Each row is where one point has got to under a steady rotation. How many ticks took it there?
The counts run from 0 to 154.
[132 162 133 167 155 116 131 108 147 103 109 112  72 185 166  92 132 109
 138 108 137 164 116 120 132 108  82 183 150  98 131 123 121 146 119]
110
[171 122 123 112 167 104 181 149 158 143 109 123  89 153 104  70 116  85
 148 107 147 162 139 117 136  90 116 139 134 102 143 148 165 121 123]
138
[129 144 113  95 152 106 136 127 148  86  98 151 110 183 107 111  78  81
 165 140 138 145 145 125 131  92 118 147 131 106 136 113 170 157  98]
136
[100 142 104 111 148  99 127  86 178  81 112 109  97 157 111 136 158 124
 172 111 115 156 123 115 155  96 113 143 148  86 158 107 125 147 122]
98
[201 177 135 121 150 123 161 128 137 105  95 123  93 150 110  66 131  89
 163 117 117 149 124 112 143  85 115 142 135 105 125 115 153 131 101]
134
[166 107 130 100 173  99 165 139 150 158 104 114  94 162 110 101  99 102
 134 121 148 155 145 113 104  89  93 157 102  95 157 140 158 104 152]
55
[149 163 131  91 121 140 147 118 152  97  48 141 126 156  92 126 103  89
 156 144 156 130 145 126 122 111 103 156 122 126 167  74 162 130 116]
153
[151 155 122 125 149 114 179 121 160 105  99 104  98 162 106  79 112 101
 179 126 154 150 131 131 163 113 130 137 128  83 132 103 145 150  90]
48
[140 131 116  86 159  90 175 141 145 125  99 137 101 163  97 100  89  66
 158 134 140 136 148 128 106 104 114 163 127 111 156 134 168 144 129]
137
[170 140 133 113 155  82 148  96 149 162  85 109  84 151 116 100 132 151
 144 128 180 135 118 110 119  93  92 136 124  99 173  99 143 115 126]
72
[170 156 106 121 119 158 100 108 137  85  76 139  82 164 127 120 102  91
 161 121 140 149 136 120 157 102 115 154 144 117 124  82 152 140 111]
45
[146 127 146 100 132 112 142  93 159 138  98 133 110 172  99 140 130 117
 148 130 139 137 149 102 104  96  89 146  64  92 164 105 155 122 172]
75
[116 131 111 108 159 130 155 121 175  80 109 148 110 166 120  82 127  85
 144  97 139 180 126 118 161  84 110 124 168 109 138 143 152 129 111]
32
[134 166 140 144 117 147 116 116 137  99  87 150 120 166 138 115 113  66
 156 129 109 159 139 113 117 105  88 181  96 105 123 105 146 158 152]
25
[141 160 136 157 154  94 115 135 177 131 103  79 125 158 111 101 154 128
 153 118 150 165 151 138 151  71 123 176 145 116 160 116 137 129  84]
85
[112 140 111 163 167 130  87 112 175  97  94 139 108 174 162 119 131  80
 131 120 140 135 122 124 157  89 104 161 113  84 148 107 119 153 129]
20
[139 169 138 129 119  97 131 121 123 136  98 123  98 150 139 120 113  83
 164 111  99 170 151 105 100 104  76 182 109 111 127 127 139 158 143]
112
[148 131 102  88 169  82 129 150 135 138  90 139 116 133 117 111 107  70
 139 110 114 150 130 108 108  81  96 152 146 127 168 143 164 123 129]
34
[128 144 141 124 133  93 165  87 166 139 101  92  94 157 129 112 165 142
 151  88 148 177 120  99 129 126  63 153 132  87 155 127 120 133 129]
93
[164 135 107 102 129 113 143 138 135 118  73 155  96 161  98  98  98  83
 159 128 161 149 155 123 121  96 121 143 122 127 140 114 188 145 155]
50
[150 184 135 132 154 117 173 118 134  96 123 107  80 170 134  86 130  97
 156 117 117 166 109 118 120 109  93 173 158 103 133 129 136 128 101]
27
[182 128 118 108 180 145 130 128 164 147  83 110  95 138 148 108 129  84
 118 105 126 136  98 103 130  95  78 149 136  93 177 119 124  98 118]
39
[138 170 140 138 129 112 113  90 157 106 100 119  98 159 141 105 162 138
 160  85 122 190 119  94 138  86  65 150 151 101 132 114 126 124 119]
7
[135 122 132  90 152 155  91 125 156 115  96 126 128 193 118 146  87  99
 133 127 128 148 150 109 115  73  83 164  93 116 144 117 150 105 139]
58
[132 142 134 134 124 122 130 107 181 125  60 115 136 162 113  94 134 136
 149 114 185 158 152 120 171  95 111 121 118 101 135  97 154 140 107]
69
[161 165 150 137 131 112 156 111 147 140  84 119  97 140 136  98 166 121
 145  96 134 178 119 108 107 109  62 170 136 109 157 129 132 118 142]
6
[192 150 141 113 155 100 156 135 140 132  83 143 110 148  91  74 116  97
 148 130 150 135 134 113 117  67 114 145 122 126 146 129 174 114 132]
51
[155 116 121 114 146 156  90 123 170 110 112 120 111 189 120 119 107 127
 132 101 137 175 153 100 163  59  96 139 106 101 125 126 146  90 140]
57
[170 135 106 126 164 147  97 118 156 127  87  92  97 153 154 117 120 105
 135  93 123 142 114 106 170  85  84 143 136  79 136 111 109 122 100]
40
[169 169 135 137 148 106 115 135 161 126  94  85 122 143  95 113 158 117
 141 141 132 145 145 138 113  84 114 193 142 136 172 122 153 104 121]
84
[182 154 145  96 116 161 134 136 159 125  72  96 145 133  90 132 129  97
 147 126 111 161 167 119 126 102  98 171 107 134 165  96 152 105 128]
63
[157 115 106 122 157 124 140 137 161 118 101 140  98 167 118  80 110 107
 149 100 163 181 140 114 160  66 119 121 146 106 111 150 163 132 131]
139
[177 158 127 101 149 115 173 120 151 129  58 122 111 141  95 103 124 105
 146 138 168 127 123 128 128 114 107 150 147 122 177  92 158 120 101]
154
[179 137 107 150 166 109 119 134 166 155  76 126 106 111 117 101 168  63
 141 122 120 133 126 123 124  85 111 160 106 102 172 128 140 138 168]
18
[122 137 115 125 107 112 127  79 163 114  92 120  88 162 145 131 154 143
 157  93 136 194 135 102 142 116  83 137 148  88 138 117 135 140 153]
94
